[[-4.1, -4.1, 57.7, 41.3], [4.8, 4.5, -62.1, -45.8], [3.8, 3.1, -56.6, -41.5]] ans = 41.3
[[-36.4, -35.5, -34.6, 35.9, 34.4], [-70.0, -68.3, -66.5, 69.0, 66.1], [56.0, 54.7, 53.2, -55.2, -52.9]] ans = 34.4
[[56.7, -35.9, 2.9, 47.3], [-42.2, 66.1, -44.2, 35.3], [42.5, -24.8, 13.1, -71.7]] ans = 47.3
[[54.5, 15.6, -7.1, -42.4, 21.4, 20.2], [-39.7, -27.4, 8.7, 19.8, 11.3, -25.6], [67.0, 55.3, 25.5, -9.7, -1.7, 18.4]] ans = 20.2
[[-53.7, 63.9, -55.1, -56.0, -63.2, 56.0], [37.6, -46.5, 41.7, 40.2, 46.4, -40.4], [-17.8, 18.4, -17.1, -20.7, -19.1, 17.7]] ans = 56.0
[[-3.8, -10.5, 27.5, -12.9, 14.9, -57.5, 39.3], [-31.8, -38.6, 24.3, 18.7, 46.7, 30.9, -6.0], [-21.6, 28.3, 65.2, 8.8, 3.3, 8.0, -16.9]] ans = 39.3
[[-51.9, 45.7, 35.6, 52.5, -37.7, -45.2], [27.8, -38.9, -21.0, -26.4, 25.4, 20.3], [-53.9, 58.8, 57.7, 58.8, -50.0, -55.5]] ans = -45.2
---
[[-13.8 -18.6   4.4  71.2  19.4]
 [ 19.8   4.8   3.8   8.5  22.3]
 [ 17.2   8.7   8.7  14.0  21.9]] gives 71.2, -18.6

[[  4.3  29.5 -40.3 -22.6 -34.2  27.9  36.4]
 [  0.0  30.4 -57.1 -23.0 -26.7  26.3  43.1]
 [-14.3  24.0 -47.9 -24.3 -33.9  17.1  43.4]] gives 43.4, -57.1

[-25.5  27.1 -18.5  58.1] gives 58.1, -25.5

[ 34.6   8.9  69.5 -39.1] gives 69.5, -39.1

[-59.7 -13.4  -9.9  -5.5 -32.0  42.1 -68.4] gives 42.1, -68.4

[[ 64.1 -73.8  58.3  71.6  66.6]
 [-28.8  43.4 -30.3 -26.6 -34.5]
 [-23.1  30.8 -38.7 -39.5 -48.7]] gives 71.6, -73.8

[ 51.9 -59.2  52.5  54.4] gives 54.4, -59.2

[[-41.1  -4.4 -62.6  -4.2  11.9 -31.5]
 [-30.4 -56.0 -17.1  46.7  17.9 -22.7]] gives 46.7, -62.6
---
[-43  44 -37 -45 -11] -11, -43

[9822 2480 3999 7704 8992 3368] 3368, 9822

[1537 5706 8710 6323 3770] 3770, 1537

[130 143 235  44  65  30 188] 188, 130

[32  9 91 45] 45, 32

[[-131 -243  581  317 -150]
 [ 425  563  707 -631 -385]
 [-637  511   37  317  364]] -150, -637

[[2 5 2 5]
 [0 7 0 7]] 5, 0

[313  45 644 838] 838, 313
---
[[ 22.5  27.9  -6.1  -7.7  13.8  26.2  15.7]
 [-60.4  21.7  24.0  11.5  19.6  -1.8  -2.7]
 [ 21.1  13.3 -30.5  -0.1  12.6   2.3   4.1]]: -60.4

[ 59.5  10.6 -60.0  15.8   8.9  15.0  30.5]: -60.0

[ 14.8 -28.3   3.5  37.5 -57.1]: -57.1

[ -5.8  20.0 -40.4   9.4  -7.4 -16.8  66.8]: -40.4

[ 71.6 -62.2  58.8  46.7  57.7]: -62.2

[[ -5.9   6.4  -5.9  11.4  -7.3  -0.3]
 [ -4.0  11.5  -1.3 -64.5 -17.3   0.9]
 [-11.3  13.7  10.6   4.8  -8.0  -8.6]]: -64.5

[-31.4  19.4  28.7  45.2  66.0   0.1]: -31.4

[ 16.2  26.3 -27.7  27.0 -12.8  59.0 -16.0]: -27.7

[ -9.8 -59.2 -17.8  24.8]: -59.2

[ 7.2 28.1 68.0  2.2 38.2]: 2.2
---
3002	2092	9448	6294	1319	9776
3764	3243	6587	6867	3327	7817
Out: 7817

4069	3099	7728	3616	3373	7562	7226
3974	3409	7778	4167	3437	7696	7320
Out: 7320

-39	35	-13	4	10
-3	16	-40	29	-5
Out: -5

-117	300	-539	-233
528	887	309	28
Out: 28

96	73	206	198
54	149	93	123
Out: 123

726	90	162	735	820	180
255	892	816	210	104	781
Out: 781

873	416	792	115	867
610	347	42	761	410
Out: 410

575	-967	415	392	-951	-858
499	-997	273	378	-856	-852
Out: -852

54	275	626	681	753
135	378	727	709	427
Out: 427
---
[[ 51.9  14.7  43.0  16.5  57.1  17.5]
 [-14.4  -5.7 -13.2  -6.5 -14.3  -5.6]
 [ 56.5  14.7  50.0  14.1  64.3  16.4]] ==> -6.5

[[-15.0  12.8 -37.5  28.7  48.8 -13.9]
 [-19.0  -8.9  13.2 -27.4 -19.9 -29.5]
 [ 29.6  -7.1 -15.4  19.3  -3.2  60.5]] ==> -27.4

[[  7.4  27.8 -16.7  19.8  -7.9 -15.0]
 [  7.1  51.9 -26.9  19.3  12.6  -2.2]
 [-11.5 -17.6  -5.5  27.6   4.6 -23.7]] ==> 19.3

[[ -5.4  14.1  44.2 -73.9   2.6]
 [  3.1  58.9  -6.4  11.5  27.2]
 [  2.8 -13.7 -24.4  40.8  -4.1]] ==> -6.4

[[ -5.2   4.8 -47.5  13.4  18.9]
 [-10.3   5.4 -42.6  20.1  18.1]
 [  0.6  -5.6  53.5 -10.6 -16.1]] ==> -42.6

[[-19.6  35.7  70.9 -30.3  -3.0]
 [ 26.9 -21.2 -15.8  23.1  16.7]
 [-38.2 -10.0 -13.9 -51.3 -10.8]] ==> -15.8

[[-41.0 -56.4  30.0  13.6  29.2  -6.0 -10.2]
 [ -3.2  58.0  24.3  52.1  59.1  28.5  46.8]
 [ 17.1  28.4 -12.0 -27.7  10.4 -38.4 -31.5]] ==> 59.1
---
Q:
 17.8   32.0   23.7  -46.8   -5.7   26.0    6.5
 22.8   31.5   27.7  -53.4   -4.7   30.5    2.4
-13.2   -9.8   13.4  -37.6  -26.4   33.1   -0.4
A: -53.4, 33.1

Q:
14.5   4.9  28.4  43.1   6.3  24.7  13.4
19.9  -2.7  33.0  32.2   9.7  26.4   5.5
12.2   6.9  32.0  54.7   4.0  26.5  15.2
A: 32.2, 54.7

Q: -45.1   60.8   58.8  -48.2  -64.3   52.3   53.3
A: -48.2, 60.8

Q:
 -9.8    9.8  -62.0   -9.6   37.5
-21.7   26.5  -50.1   -2.1   41.8
  3.1   -8.1  -14.3   72.2   -2.4
A: -50.1, 72.2

Q: 41.9  17.0  -4.2  16.6  -6.0  -8.3  65.8
A: 16.6, 65.8

Q:  -8.1   61.4  -21.5    5.5   33.3
A: -21.5, 61.4
